Kel: +2.10 -1.81 -0.16 +4.98 +5.05 -5.47 -3.57 +0.24 -0.85 -9.23 -1.88 -0.02
 -4.82 -1.39 +7.67
difog: +5.65 +0.81 -4.82 -5.47 +0.24 -3.57 -0.32 -9.23 -5.47 +0.24 -3.57 -0.32
 +5.05 -0.77 -2.22
lafo: +2.10 -1.81 -0.16 +4.98 +5.05 -5.47 -3.57 +0.24 -0.32 -9.23 -1.88 -0.02
 -4.82 -1.39 +7.67
then: -0.16 +4.98 +5.05 -5.47 -3.57 +0.24 -0.32 -9.23 -1.88 -0.02 -4.82 => -1.39 +7.67
shift -1: +0.24 -0.85 => +0.23 -0.86
shift +1: -4.82 -5.47 +0.24 => -4.81 -5.46 +0.25
then: -5.47 +0.24 -3.57 -0.32 -9.23 -5.47 +0.24 -3.57 => -0.32 +5.05
then: -5.47 -3.57 +0.24 -0.32 -9.23 => -1.88 -0.02

fopo: +3.14 -7.37 -1.98 +3.47 +2.85 -1.77 -1.19 -1.19 +2.18
Ser: -6.23 +1.25 +6.74 +0.53 -1.90 +1.00 +0.19 +1.41 -2.08
vabav: -1.09 -3.40 +2.45 -6.17 -3.07 +0.74 -0.81 +0.95 -5.39
Zef: +3.12 +4.41 +1.05 -3.11 -0.27 -0.58 +0.22 -5.32 -5.36
Tuf: -1.76 +4.99 +0.56 -2.44 +2.42 +2.61 +0.83 +1.67 +6.89
Roreb: -9.34 -0.77 -0.94 -2.15 -0.87 -1.56 -1.15 +0.51 -1.18
gup: +4.78 +2.84 -3.55 +5.55 +2.32 +1.66 -0.64 +2.51 +2.92
sig: +0.73 -0.56 +0.16 -6.03 +1.97 -2.88 +0.74 +6.08 -3.33
Gik: -2.98 +3.88 -1.97 +4.06 -4.86 -4.07 -1.35 -1.15 -3.35
Mirer: -2.98 +3.88 -1.97 +4.06 -4.86 -4.07 +0.14 -1.15 -3.35
nom: -1.45 -2.84 +4.21 +0.94 -2.15 -3.60 -0.51 +6.11 +3.67
forif: +6.75 +0.53 -0.94 -2.15 -0.87 -1.17 -1.15 +0.51 -1.18
shift -1: -1.97 +4.06 => -1.98 +4.05
shift +1: -1.76 +4.99 => -1.75 +5.00
then: +6.74 +0.53 => -1.90 +1.00
shift +1: +0.53 -0.94 => +0.54 -0.93
then: -3.07 +0.74 -0.81 => +0.95 -5.39
shift -1: -0.87 => -0.88
then: +3.12 +4.41 +1.05 -3.11 -0.27 => -0.58 +0.22

